In the rows, zero is written as 100.
Each path below is one point turned by a fixed rotation once a step. After each direction that follows a path, write how fast that rotation turns it, in degrees each step (0 if it stays still).
Each turn is a multiple of 5 degrees from 10 to 175, or 0.
Each row of a path follows its step; steps can be skipped.
Rotation 1:
step 3: 123 121 112 75 110 92 72 104 98 84 120 107 112 96 90 102 118 117 105 122 65 106 87 98 123 101 62 102 97 97 94 105 77 92 111 73 103 100 107 101 108 101 90 114 99 105 112 90 133 85 75 106 108 120 122 97 126 76 78 127 96 95 96 46 108
step 5: 125 53 105 112 83 80 104 83 110 103 113 122 124 76 75 105 109 110 109 111 98 111 72 113 105 88 96 103 121 87 101 106 95 128 108 70 124 100 100 96 86 106 119 108 116 115 95 115 121 131 125 77 116 111 93 104 123 71 116 87 125 119 109 105 123
step 8: 118 83 119 108 82 66 102 118 115 127 95 131 113 115 112 70 91 129 87 121 79 94 86 107 113 79 75 125 98 101 94 110 89 101 113 95 122 111 87 92 124 93 87 118 123 107 106 115 136 130 96 71 98 76 87 93 112 96 112 128 100 98 89 92 115
step 10: 113 128 97 114 84 96 104 120 81 107 112 129 106 75 63 81 95 105 77 130 92 108 112 113 73 94 97 69 128 107 106 126 124 119 81 75 95 116 121 92 95 100 117 136 123 118 100 91 89 104 107 101 111 72 114 96 114 98 84 87 128 102 104 92 100
step 16: 101 88 102 88 118 108 74 87 130 93 108 141 115 77 140 100 101 119 77 144 101 108 82 125 123 87 90 115 102 98 70 89 111 95 78 73 112 97 111 102 108 93 109 92 92 116 120 100 112 115 101 107 100 70 101 91 110 83 85 133 97 98 119 86 115
step 18: 128 99 105 91 79 98 80 117 96 123 130 116 118 98 76 101 90 118 91 118 89 96 104 107 92 94 119 68 134 88 75 110 62 126 104 76 110 104 111 97 105 113 106 90 109 99 90 123 114 85 96 116 141 119 136 102 104 76 95 101 101 90 100 72 110
step 20: 128 64 130 79 82 78 111 96 110 98 118 125 88 64 94 113 109 98 74 113 78 110 72 123 103 68 74 121 99 98 90 80 88 85 114 106 95 95 114 118 98 90 122 140 95 109 95 100 105 92 114 107 90 90 91 97 111 72 104 113 105 109 120 80 102
step 21: 94 137 122 105 76 93 83 100 93 107 110 122 119 79 76 103 115 124 113 119 80 94 97 95 123 72 87 90 97 95 92 118 74 92 107 61 103 86 100 137 94 90 107 93 109 131 98 110 135 121 89 84 129 97 105 103 97 92 94 120 88 130 98 81 108
99 99 95 98 100 93 101 105 98 99 100 102 102 98 110 100 100 93 102 104 108 96 101 95 91 106 103 93 97 106 91 91 93 106 102 104 100 93 106 107 100 98 107 97 108 97 103 94 97 100 100 102 101 99 98 100 106 99 97 108 98 105 99 98 103 | 20
100 96 96 99 105 98 107 108 103 99 106 101 97 95 100 104 102 110 96 103 98 95 98 101 98 99 106 97 99 96 98 100 101 97 101 105 105 103 98 103 111 98 102 101 102 100 98 107 91 95 104 98 99 96 102 102 98 96 96 105 107 83 105 97 103 | 175
102 93 99 96 100 105 110 92 101 104 104 99 99 99 103 101 99 96 96 97 95 102 106 99 88 100 103 99 105 89 94 105 93 97 101 104 107 93 97 94 96 105 95 96 107 102 98 103 105 103 97 108 101 101 101 100 103 107 105 100 99 96 100 103 97 | 60
99 100 95 101 98 100 98 101 96 94 105 91 104 100 102 104 98 96 105 107 97 101 92 106 96 99 105 103 105 95 101 97 105 99 95 106 107 111 104 101 101 97 106 107 103 99 98 97 100 104 101 106 109 100 93 97 98 105 101 95 100 105 104 96 88 | 80
102 98 93 101 99 104 105 98 94 94 100 101 102 96 90 98 104 107 103 98 90 103 92 96 101 107 97 97 92 103 102 101 91 97 102 102 100 101 103 106 104 101 99 100 102 100 101 103 107 102 102 99 98 105 89 106 106 94 108 103 104 103 96 101 99 | 20
96 96 96 107 104 106 101 99 102 108 97 103 100 100 92 101 102 97 100 101 94 95 100 97 105 97 100 106 103 101 92 96 100 104 98 96 96 104 100 104 99 98 101 92 104 101 112 104 97 92 107 104 102 106 102 97 98 104 101 108 96 103 110 104 93 | 155
101 102 98 95 104 95 105 106 101 92 91 98 97 98 96 89 103 99 101 96 92 107 105 103 96 95 97 95 102 92 95 93 110 95 95 102 98 101 103 98 102 96 102 98 100 104 103 91 101 96 95 106 97 99 102 104 98 95 103 100 98 105 106 99 107 | 110
99 97 100 112 88 94 102 106 101 95 104 105 106 102 94 106 96 100 99 101 99 102 102 103 95 95 97 99 101 98 103 91 98 95 98 100 93 100 106 91 98 105 97 102 101 96 97 108 97 101 108 104 94 105 103 105 107 104 92 99 100 103 100 101 104 | 140
Rotation 2:
step 2: 131 99 111 95 123 101 124 80 82 104 81 124 137 130 113 108 99 77 66 101 85 94 94 80 104 113 70 105 109 127 114 89 88 113 110 95 106 107 95 118 106 103 120 93 106 110 63 88 111 118 56 93 112 112 130 125 89 78 133 87 108 98 112 70 84
step 3: 79 74 75 83 123 93 124 95 76 104 93 98 95 124 109 117 89 112 98 123 85 98 118 130 93 84 72 114 113 133 88 98 94 97 86 107 125 96 91 98 112 109 89 131 102 82 87 94 127 53 95 118 67 79 116 117 61 95 127 99 104 91 98 69 93
step 8: 85 71 71 113 57 102 90 69 123 111 78 107 117 105 101 98 93 78 101 103 95 91 88 131 66 99 98 94 75 116 127 130 92 113 95 107 103 76 105 86 82 92 85 121 79 93 104 74 126 102 76 79 94 137 102 93 91 103 112 130 108 137 86 86 88
step 14: 84 102 120 92 125 92 104 111 96 83 56 87 121 113 124 110 83 99 94 78 86 83 96 111 125 64 83 94 121 113 105 77 90 94 116 93 115 113 105 112 70 75 113 95 77 80 104 93 121 72 74 86 143 106 93 124 126 101 120 100 128 129 88 106 117
step 15: 95 71 76 75 118 105 111 105 112 103 79 97 107 101 83 86 93 123 87 114 53 93 104 99 100 120 92 89 99 123 97 65 116 66 114 110 102 88 95 130 97 133 104 123 108 86 124 136 135 81 115 101 141 105 115 105 95 96 109 111 98 139 103 88 102
step 16: 105 88 95 124 88 114 103 103 101 105 69 112 106 130 88 91 82 128 88 102 108 94 131 79 84 88 105 115 121 108 70 101 120 71 107 75 120 94 109 105 86 83 91 115 65 78 114 126 68 98 112 79 131 65 137 88 86 118 117 79 85 112 121 93 94
step 18: 124 92 103 118 99 126 105 62 101 101 79 106 120 93 102 81 99 91 104 101 47 86 130 109 83 110 84 96 92 112 93 92 126 96 112 80 103 127 97 103 119 88 104 107 85 143 87 82 99 107 75 120 77 96 133 107 69 63 101 75 96 122 101 78 112
step 19: 124 115 98 95 83 103 111 88 98 124 78 95 95 108 101 118 69 87 108 119 91 107 108 107 108 101 106 128 116 107 116 94 82 94 110 119 111 106 101 93 106 73 104 107 117 85 92 70 91 70 75 124 93 105 149 103 68 103 167 95 117 81 102 75 124
97 110 99 98 101 108 107 103 107 105 109 98 93 103 100 99 103 99 98 100 104 101 97 102 99 97 101 98 102 104 97 99 112 103 100 94 106 97 88 93 97 97 103 105 99 105 97 100 94 101 100 107 100 107 103 102 105 99 103 99 98 103 94 98 109 | 55
103 108 95 107 107 99 105 100 100 104 102 110 97 102 105 95 104 101 102 98 98 106 104 103 101 95 90 97 96 104 104 101 98 101 100 101 96 98 98 99 110 99 106 94 103 101 105 89 96 97 101 98 95 93 102 95 96 98 102 102 103 92 101 91 100 | 45
94 108 97 113 98 102 99 99 93 97 104 104 100 104 94 107 99 97 101 95 100 102 103 106 103 101 106 93 97 95 107 104 97 100 97 100 104 93 102 102 97 104 104 101 99 104 102 106 91 104 97 101 101 96 97 100 99 106 100 94 99 108 95 98 90 | 90
108 107 92 101 96 99 94 92 100 98 96 90 93 103 102 100 108 97 100 101 97 102 97 103 98 104 103 93 103 103 98 96 95 97 103 99 101 101 102 100 100 93 111 111 107 96 98 96 101 104 97 98 101 93 94 99 104 102 100 100 105 99 102 107 104 | 55
108 99 107 99 96 101 100 106 93 109 96 95 101 104 111 102 97 97 101 98 103 106 95 99 104 93 100 100 107 103 103 99 106 99 105 102 108 107 104 94 93 100 101 98 100 105 105 105 94 101 98 96 99 93 102 98 100 92 97 99 106 99 99 100 92 | 155
100 92 99 100 99 101 100 101 96 95 99 104 91 100 93 90 102 102 98 100 106 108 107 94 99 97 110 101 107 98 105 99 92 97 99 98 106 101 99 100 94 104 102 99 96 102 97 97 98 93 101 109 95 94 104 96 106 98 107 105 99 96 98 103 102 | 115
103 90 103 99 97 97 96 100 101 98 113 105 99 112 103 97 103 104 97 98 95 109 97 98 99 102 103 97 91 99 98 99 97 99 101 98 105 101 98 96 107 98 98 101 98 101 96 101 98 96 92 97 105 106 106 93 95 101 96 93 107 105 106 101 101 | 135
